Each path below is one point turned by a fixed rotation once a step. After each direction that follows a path, write how fast that rotation turns it, in deg/step (0 if it stays still).
Each turn is a multiple of 5 degrees from 10 to 175, or 0.
Each row of a path follows its step; steps can be skipped.
Path 1:
step 0: [  0.7 -32.2   3.6  18.8 -13.4  16.5  -5.4  23.8  -7.5   8.5  21.6   2.9
 -20.7  -5.2   1.8 -15.1  -8.0 -37.1 -14.2  -6.2  -8.2  34.3  -4.4  16.0
 -22.5  -1.1  33.0  22.5 -14.7   0.0  -5.3  20.7 -23.8  10.7   8.0  31.7
  19.2  -7.4  22.3 -30.5  21.2  25.7 -10.1  -8.1   0.1  18.3 -27.8  -6.3
   9.3   1.4  -9.2   4.8   1.1 -22.1   5.0 -23.5   2.1  15.8   2.2  -6.8
  15.7  -6.7 -33.0]
step 1: [ -4.6 -27.3  13.9  -7.8  14.0  -8.8 -24.3   4.2  28.9  -1.6  14.7  10.7
  -9.4  -4.6   1.4  28.4  21.0 -17.2  -8.8 -35.3 -20.5 -15.1  -6.3  32.0
 -23.2  -6.8  25.0  14.1  21.5 -12.5  -3.1  20.4 -30.9  -9.0 -34.9  30.0
 -17.1 -19.9  16.6   6.2  -1.3  25.3  -9.6   2.9 -20.6 -26.5  -9.6  -9.0
   3.8  26.1  -0.5   0.2  15.8  -1.4  -2.8   4.7 -12.0  16.3 -17.2  -6.2
  14.4  14.7  -9.4]
step 5: [  2.7   2.1  17.4 -21.6  -4.7  -4.4  -0.2  18.4  18.8   1.7 -16.5  -7.5
 -20.7   3.2  16.2 -32.1 -12.2 -11.1  22.7 -22.5   4.8  -7.8  14.0   3.1
  -6.7 -11.1  -3.2   8.3  19.1  14.8   4.6   0.1 -17.9   2.5  16.8 -16.7
 -11.3 -11.6  29.6 -19.7 -14.7  14.9  -2.7 -11.6  16.4  -0.9 -43.1 -12.2
  44.6  -7.0 -24.3 -21.3  30.9  -8.9 -40.7  16.8 -23.2  -1.7  -2.4  -4.4
 -22.9  18.3   7.5]
step 7: [ -6.7  22.0   5.0  -3.7   3.0  -3.5 -18.9  -9.5 -28.0   1.2   0.5 -24.5
  11.4 -10.3  62.6   4.7   2.4 -10.5 -31.6 -20.0   2.2  21.5  18.5  26.6
 -25.8  -6.7 -11.4 -18.5 -23.4  -3.6 -10.4  23.8 -19.7  16.1  11.4  11.7
 -11.8 -14.4  -1.9 -11.1   0.7  18.9  -0.1 -18.6 -10.3  -9.9 -21.9  -6.0
   9.4  -5.0  18.5  -8.9  11.5   4.3  -7.5 -17.9  -8.3  11.8 -15.0  24.3
 -32.0  24.6 -13.4]
step 8: [ -2.4  -7.2  17.7 -16.2 -17.2 -23.8 -23.8   8.2 -11.2 -14.5 -15.4  21.6
 -14.4 -11.9   7.2 -15.8   7.8  -9.2 -13.4   8.5   3.1   5.8   4.8  34.0
 -29.1 -14.3  -0.7 -10.5  17.2 -23.2  17.2   1.2 -23.6  -7.6  20.4 -20.1
  -4.7  -8.8  25.5   0.5  -4.3  48.7   8.7 -11.0  17.6  15.7 -30.4  -7.9
  33.3   3.7 -20.5 -17.0  10.8   8.1   5.1 -14.2  10.5 -11.5 -23.9  26.3
  -4.6 -11.4 -26.7]
step 10: [-46.0  16.2  -9.5   1.0  33.5  -4.4  -5.9  -8.9 -11.2  -8.4   1.1  10.0
  19.1 -10.2  27.2   0.2   6.8  -4.2  -3.9  -6.3 -15.7  15.2  -8.6  -1.9
 -29.2  -8.0 -24.4  -9.7  18.7  -1.7 -13.9  52.5 -26.2 -17.7  -5.4   5.8
  -3.6 -25.5  18.7  -2.1   2.8  10.7 -11.6  -6.2  -9.0   0.7 -15.3  -7.7
 -27.6  15.4  -3.5 -14.0  22.1  33.9 -28.6  -3.7 -21.7  -5.8 -15.9  15.6
  17.6   8.5  -1.8]
step 25: [-10.6  18.8 -12.0 -11.7 -13.0 -18.4  -0.5   0.6 -37.8  22.8  -2.3  13.8
  18.1  -3.6  31.7  19.1  -8.3 -23.1 -11.3   5.8 -30.7   9.2   4.6  -5.8
 -37.9 -10.1  -0.1  -4.0  12.7  11.0   1.8  -5.0  -6.3  25.0  -6.8  10.9
   2.5   5.4  35.6 -23.0  -8.1  -2.5   4.2 -24.3  -1.0   6.3 -43.7  -8.7
  15.6   8.0   4.1 -20.1  19.3   3.8  -6.8  -5.5   7.9  40.8  -8.9  16.4
 -22.4  10.4 -24.0]
step 27: [ -7.2  -5.0  29.4   3.9  19.2 -25.5   5.7  -0.2 -27.1  -3.0  -4.3  -4.0
 -12.8   8.5  14.0 -15.8  22.7 -17.2  -5.0  16.7   2.8 -11.3  -2.6  30.8
 -29.0 -44.6 -21.3  17.6 -10.3 -11.8  11.8  18.6 -33.7 -20.4  -2.4  19.1
  24.1  -7.5  13.3 -24.9 -19.7   8.8  15.5  -0.6  -3.7 -16.1 -31.3   1.0
  22.3  -1.9  -5.9   7.6  16.1   4.4   6.2 -15.0   7.8 -17.8 -18.3  17.9
  36.0   4.7  -0.8]
step 28: [-15.4  -1.1 -34.9  10.7  -4.5  11.0  -0.7  -6.2 -10.6  12.7  -2.2  15.6
  13.4  30.6  20.3   5.2   4.6 -22.8 -18.3   8.6  -3.6  15.4  -2.4 -10.3
 -25.9 -11.9 -11.8  19.3  22.2 -23.4   6.0  28.8 -11.0  -8.6 -16.9  14.0
  -7.7  11.6  19.8  -8.2 -18.2  36.6 -15.8   3.7 -16.6  17.9 -35.3  -6.6
  15.6   9.7   5.7  -6.1  28.7  29.0 -32.3 -11.5   0.3 -10.3   8.6   0.2
  19.9  25.0 -21.5]
[  0.4   1.7   9.1  -9.1   6.8  -2.7  -7.7  -0.3  -2.9  -2.5   2.6   1.5
  -0.1   2.2 -10.2   6.5   7.6   7.3   6.8   4.6  -4.4  -0.3  -6.5   2.7
  -1.7  -1.2   0.0  -0.3   6.4  -2.7  -2.1  -1.6   3.0  -1.1   2.8   1.7
  -5.3  -6.7   1.7   2.3   4.3   0.7   2.9   2.6   0.3   2.3   2.0  -2.2
  -4.1  -2.1  -3.1  -4.2  -0.7  -2.9  -4.6   3.0  -5.4  -7.0  -2.5   3.0
   1.1   1.1  -8.9] -> 155
[ -2.1  -5.4   1.9   2.2  -6.2   2.6   1.1  -1.7   4.5  -1.6   8.3   0.5
  -3.2  -5.8  -2.3   0.3   0.0   0.2  -0.2   1.2  -1.5  -2.4   0.7   4.1
  -0.5  -1.4   3.4   3.6   2.3   9.0  -3.4  -6.4   3.3   3.6   1.8  -6.4
  -4.0  -7.4  -2.7   1.8  -9.4   8.0   0.4   2.1  -2.9   1.9  -0.4  -1.6
   6.2   1.1   2.1  -4.7  -4.1   2.7  11.8  -1.1  -5.7   4.9 -11.6   1.2
  -1.2   0.7  -1.8] -> 100
[ -2.8  -3.7   0.0   1.4   2.2  -3.6  -1.7   5.5  -2.8  -0.3  -1.1  -3.0
  -3.9  -3.8  -6.4 -15.3  -3.6   1.2   3.0   0.8   1.2   4.4  -2.4  -2.1
  -2.0  -7.3  -4.2   0.3   2.6  -0.4  -6.7  -4.4  -5.4   5.5  -3.5  -6.2
   1.1  -0.5  -1.6  -1.5   0.6  -4.6   2.0  -4.0  -3.6  -3.6  -7.8   5.7
  -0.7   1.4  -6.6  -8.1  -5.2   4.3   1.1  -1.0   2.3  -2.4   7.5   8.1
  -0.1   1.2  -1.2] -> 130
[-4.1  1.6  5.1 -5.2 -0.8 -2.3 -0.8 -9.8 -0.1  3.1 -1.8 -4.2  5.9  5.7
  2.6 -3.5 -1.7 -3.9  0.0 -5.0  1.2  4.2 -0.2  3.2  1.6  1.9 -4.8  1.2
 -2.8 -2.5 -8.0 -4.7 -0.8  9.5  3.1 -1.0 -5.6  3.0  0.6 10.2 -3.5  2.8
  2.0  0.1 -1.0  3.9 -2.7 -2.9 -4.0 -4.0 -1.0 -0.8 -1.4 -1.0 -0.2  0.6
  9.4  1.7 -2.5 -7.6 13.5 -0.7  0.0] -> 85
[ 9.8 -5.2  1.9 -3.5  0.9  3.5  9.9  1.8  0.7 -2.5 -4.6 -1.0 -0.8 -4.9
  5.9 -5.7  6.2 12.1 10.9  0.9  3.9 -5.2  0.4  3.3 -5.6 -3.4  0.8  3.2
 -3.7 -1.8 -0.9 -0.2 -1.5 -2.5 -1.1  0.5 -6.8  6.6  5.9  6.0  1.4 -1.5
 -5.6 -0.5 -2.5  4.5 -2.3  2.6 -3.8  1.7  0.5  4.6  3.5  3.2  2.5 -0.3
 -0.6  6.6 -1.5 -1.0  0.1  0.1 -3.3] -> 100
[ -5.0  -9.7   6.9   5.4   2.3   0.6  -5.6  -2.1   1.0  -7.8  -0.9  -4.1
   5.1  -4.9  -0.9  -3.9   6.8  -2.3   2.1  -3.6  -3.9   2.8   3.8   0.4
   4.1  -1.4  -5.7   0.2  -8.0   0.2   1.9   1.8   3.3   0.1 -10.0   9.0
  -0.5   0.7   2.0   0.6   2.8  -3.7  -1.1   4.3  -2.5  -1.7   3.9   0.2
   1.4  -4.1   3.2   1.9  -5.2 -10.5   4.6  -3.1  -5.8   1.1   0.3   5.1
   3.0  -2.6   4.8] -> 125
[ 3.9 -5.2 -2.0 -7.1 -3.7 -4.8  0.6 -0.3 -9.3 -1.9 -1.4  1.7  1.1  5.2
 -1.3  1.8  0.6 -5.9 -0.4  3.5 -1.2 -5.9 -4.7  3.9  0.9 -2.7  9.0  3.7
  5.2  1.2  2.8 -6.3 -5.4  1.7 -6.7  6.6 -0.2  4.8 -2.2 -0.5 -7.4 -3.3
 -1.5 -0.9  0.3  0.9  3.1  4.1 -4.7  7.5  8.8 -6.8  2.0 -7.4  2.9 -0.7
  6.3 -1.8 -0.8  4.1  0.9  2.3  5.6] -> 135
[ -2.9  -1.7  -0.4  -4.0   1.1  -1.2   3.2   4.9   0.8  -2.5  -2.5  -8.3
   1.7  -5.3   2.3   1.7  -3.3  -0.5   3.4  -1.6 -13.2  -1.5  -3.5 -10.2
   2.2   2.9  -2.8   0.2   5.3   9.9   1.6   2.4   1.1  -3.4   5.7  -6.6
  -5.4   2.5   2.6  -2.5  -4.2  -1.9  -2.0  -1.7   6.0   6.3  -1.0  -8.9
  -6.4   3.2   2.1   0.8  -1.5   0.4   0.4   0.6  -1.6  -1.1   5.5   3.2
   5.3  -4.4   6.5] -> 55
